Some points, one per row:
0.4;0.1;0.3;0.7;-0.2;-2.5;-0.1;-0.1;-0.3;0.7;-1.3;0.0;-0.4
-1.1;2.4;-1.7;1.2;-1.1;0.0;0.2;0.3;1.7;-1.1;-1.4;0.4;1.8
1.7;1.0;-0.1;0.5;-1.2;-3.5;0.1;0.2;-0.9;-0.8;-2.4;-0.7;-2.6
1.2;0.2;0.4;0.2;-0.7;-2.6;0.2;0.1;-1.3;-0.2;-1.7;-0.4;-1.8
-1.5;0.9;-0.7;1.0;-0.6;-0.6;-0.1;0.1;0.8;0.2;-1.2;-0.1;1.8
-0.8;-2.8;2.1;0.8;0.8;-1.0;-1.3;-0.4;0.4;3.2;1.4;0.1;-0.5
0.2;1.1;-0.8;0.4;-0.7;0.2;0.1;0.0;0.5;-1.2;-0.5;-0.1;0.2
-2.5;0.7;-1.7;0.7;0.9;1.9;1.0;0.3;2.8;0.2;-0.7;-0.3;0.3
1.5;-0.2;0.2;-0.4;0.4;1.5;0.1;-0.1;-0.7;-0.5;1.0;0.2;0.2
0.6;-0.3;0.5;-0.4;-0.1;-0.6;0.2;-0.1;-0.8;0.2;-0.3;-0.1;-0.6
0.6;-0.3;0.0;0.9;1.8;-0.4;1.0;-0.4;0.4;1.5;-1.1;0.5;-2.2
1.1;-1.0;1.5;0.9;0.5;0.6;-1.5;-0.6;0.2;1.3;1.9;1.5;0.6
-0.6;0.7;-0.3;1.1;-0.5;-0.9;-0.2;-0.1;0.4;0.7;-1.2;0.3;1.7
-0.5;2.1;-2.0;0.7;-1.6;0.1;-0.4;0.7;2.1;-3.5;-0.3;-0.8;-0.6
-1.0;0.4;-0.5;0.7;-0.4;0.0;0.3;-0.1;0.1;0.4;-1.2;0.2;1.7
-0.3;0.1;0.2;0.2;-0.5;-1.6;-0.2;0.2;-0.1;0.4;-0.8;-0.5;-0.4
-0.9;1.0;-1.1;0.9;1.3;-1.0;1.5;0.3;1.1;0.5;-1.8;-0.3;-1.9
0.5;-1.1;1.2;-1.1;-1.1;2.8;-2.4;-0.4;-0.5;-0.9;3.8;0.9;4.0
0.8;-0.7;0.5;-0.9;0.0;-0.2;0.1;-0.1;-1.3;-0.3;0.2;-0.6;-1.3
1.9;-2.2;2.5;-0.1;0.3;0.5;-1.9;-0.8;-0.7;0.9;3.5;0.9;-0.4
-0.3;0.5;-0.1;0.3;-0.5;-2.1;0.2;0.1;0.0;0.1;-1.4;-0.5;-0.7
-0.2;1.8;-0.8;1.0;-1.5;-4.6;0.7;0.7;-0.1;-0.2;-4.3;-0.5;-2.2
1.2;0.5;0.6;0.2;-0.9;-3.3;0.1;0.1;-1.1;-0.2;-1.9;-0.5;-1.9
-0.2;1.6;-2.3;-1.2;0.2;0.7;2.9;0.7;-0.4;-1.9;-2.0;-1.3;-1.7
Here are 12 more points, each followed by its number:
-0.1;-0.9;-0.6;-1.8;1.7;3.3;1.9;0.0;-0.5;-0.7;0.9;-0.8;-1.1 0
0.1;-0.8;0.7;-0.7;-0.4;1.7;-1.8;-0.3;-0.2;0.1;2.2;0.5;2.1 1
-0.6;1.3;-2.1;-0.8;0.6;0.3;2.5;0.5;0.3;-1.6;-1.8;-1.3;-2.1 2
0.6;0.2;1.2;1.0;-1.1;-0.9;-2.2;-0.5;-0.1;0.3;0.9;1.0;1.5 3
-0.3;-1.5;0.8;-1.1;0.7;0.6;-0.1;-0.2;-0.4;0.7;1.0;-0.4;-0.8 4
0.6;1.2;-0.8;0.0;-0.2;1.5;1.1;0.1;-1.1;-0.3;-0.6;0.8;1.7 5
0.5;-0.2;0.2;-0.9;0.0;-0.3;0.7;0.1;-0.9;-0.4;-0.3;-0.5;-0.9 6
-0.5;-0.2;0.2;-0.3;0.2;-0.8;0.5;0.0;-0.8;0.8;-0.9;-0.4;-0.4 7
-1.7;0.7;-0.9;1.1;-0.2;-0.3;-0.1;0.1;1.3;0.5;-1.2;0.3;2.5 8
0.2;0.3;-0.5;-0.5;0.3;2.9;0.3;0.0;-0.3;-0.3;1.0;0.8;2.2 9
0.7;-0.2;0.2;-0.5;0.1;-0.2;0.4;0.0;-1.0;-0.4;0.2;-0.6;-0.8 10
0.0;-0.7;0.9;-0.6;-0.5;1.6;-1.5;-0.1;-0.1;-0.2;2.4;0.6;2.1 11
Which of these numbered points is nearest to each point below by angle, seen from the average point of the first points? Its number follows each.
-0.4;2.0;-2.7;-1.4;0.5;0.5;3.7;0.9;0.3;-2.1;-1.8;-1.5;-2.4 > 2
-0.6;0.7;-1.2;-0.8;1.0;2.3;1.8;0.4;0.5;-0.3;0.0;-0.2;-0.5 > 0
-0.3;0.1;-0.7;-0.5;0.4;4.3;0.7;-0.2;-0.1;-1.2;1.4;0.4;3.3 > 9
0.4;1.3;-1.8;-0.5;0.3;0.5;2.3;0.5;0.1;-1.6;-2.1;-1.2;-2.4 > 2
-1.9;0.5;-0.3;1.3;-0.6;0.4;-1.0;0.1;1.5;0.9;-0.2;0.4;2.8 > 8
0.2;-0.6;0.0;-0.9;0.1;-0.2;0.7;0.2;-1.4;-0.2;-0.8;-0.9;-1.6 > 6
-1.6;0.4;-0.3;0.7;-0.3;-0.3;0.0;0.0;0.7;0.3;-0.9;0.0;2.0 > 8
-0.4;1.6;-2.2;-0.7;0.0;0.3;2.5;0.8;0.2;-1.9;-1.7;-1.1;-1.9 > 2
0.0;-0.2;-0.7;-0.9;0.7;4.0;0.1;-0.3;-0.1;-1.2;1.7;0.0;2.7 > 9
0.7;0.5;1.0;1.5;-1.7;-1.0;-2.4;-0.1;0.4;0.2;1.1;1.2;2.2 > 3
0.2;-0.3;0.4;-1.1;0.0;-0.6;0.5;0.0;-0.5;-0.5;-0.2;-1.1;-1.5 > 6
-1.4;0.1;-0.1;0.8;-0.1;-0.3;-0.3;-0.2;0.8;0.9;-0.7;0.7;2.3 > 8
2.4;-0.4;2.2;1.1;-1.2;-2.0;-2.7;-0.7;-0.7;0.9;1.0;1.5;0.4 > 3
1.0;-0.6;0.4;-1.0;0.0;-0.7;1.1;-0.2;-1.7;0.0;-0.9;-0.8;-1.6 > 6
0.5;-0.3;0.4;0.1;-0.1;-0.4;-0.2;0.0;-0.7;-0.2;-0.1;0.0;-0.1 > 10
1.3;-1.2;2.8;1.5;-0.3;-2.8;-2.5;-0.7;-0.1;2.0;0.8;0.9;-0.4 > 3
-0.7;0.1;0.4;0.0;-0.6;-2.4;0.4;0.1;-0.8;1.1;-1.9;-0.6;-0.8 > 7
0.5;0.0;-0.2;-0.6;0.3;4.3;-0.1;-0.3;-0.6;-0.8;2.5;1.0;3.1 > 9
0.3;-0.6;0.4;-0.9;0.2;-0.4;0.0;-0.2;-0.9;-0.2;0.0;-0.6;-0.8 > 10
-0.5;1.7;-2.5;-1.3;0.5;0.9;3.1;0.5;0.2;-2.6;-1.7;-2.0;-2.5 > 2
1.2;-0.6;1.6;0.9;-0.4;-2.2;-2.1;0.0;-0.2;1.5;0.9;1.1;-0.5 > 3
0.1;-0.3;1.3;0.8;-1.1;-0.8;-2.3;-0.2;0.4;0.5;1.5;1.0;1.9 > 3
1.7;-2.3;1.4;-1.1;1.2;1.8;-0.8;-0.5;-1.0;0.5;3.2;0.1;-1.2 > 4
0.1;-0.9;1.0;-0.6;-0.4;1.8;-1.5;-0.2;-0.2;-0.2;2.7;0.6;1.9 > 11
-0.7;-0.6;0.0;-0.8;-0.3;2.9;-1.1;-0.1;0.5;-0.7;2.7;-0.1;3.5 > 11
-0.4;-1.0;0.1;-0.9;0.9;2.9;0.2;-0.3;-0.2;0.1;1.8;0.3;1.4 > 9
0.2;-1.9;1.4;0.1;0.7;0.1;-1.0;-0.4;-0.3;1.4;1.4;0.2;0.1 > 4
0.2;-0.5;0.4;-0.5;0.0;0.2;0.1;-0.2;-0.6;0.1;0.0;-0.1;-0.1 > 4
1.0;-1.0;1.6;0.9;-0.4;-1.4;-1.8;-0.3;-0.1;0.9;1.0;0.8;-0.3 > 3
-0.6;0.7;-1.1;-0.7;0.8;1.6;1.5;0.3;0.5;-0.3;-0.1;-0.2;-0.2 > 0
1.1;-1.3;0.9;-0.8;-0.2;-1.2;-0.6;0.3;0.0;-0.7;1.3;-1.1;-3.2 > 10
0.7;0.6;0.4;0.4;-1.8;-1.0;-1.6;0.2;-0.2;-0.9;0.3;0.7;1.7 > 3
0.9;-1.1;1.8;0.8;-0.2;-1.0;-2.0;-0.3;0.0;1.5;1.4;0.9;0.4 > 3
0.2;-0.4;0.0;-0.6;-0.2;-0.2;0.4;0.1;-0.6;-0.5;0.0;-0.7;-0.5 > 10
-0.4;1.5;-2.2;-0.8;0.3;0.1;2.3;0.7;0.3;-1.7;-1.8;-1.2;-1.6 > 2
1.1;-1.3;2.3;0.8;-0.4;-1.5;-2.4;-0.4;-0.4;1.4;1.4;1.0;0.0 > 3
0.3;0.8;0.1;0.4;-1.6;-1.2;-1.3;0.3;0.2;-1.2;0.1;0.2;0.9 > 3
0.3;-0.5;0.5;-1.0;0.0;0.0;0.4;0.0;-0.8;-0.1;0.3;-0.7;-1.0 > 10
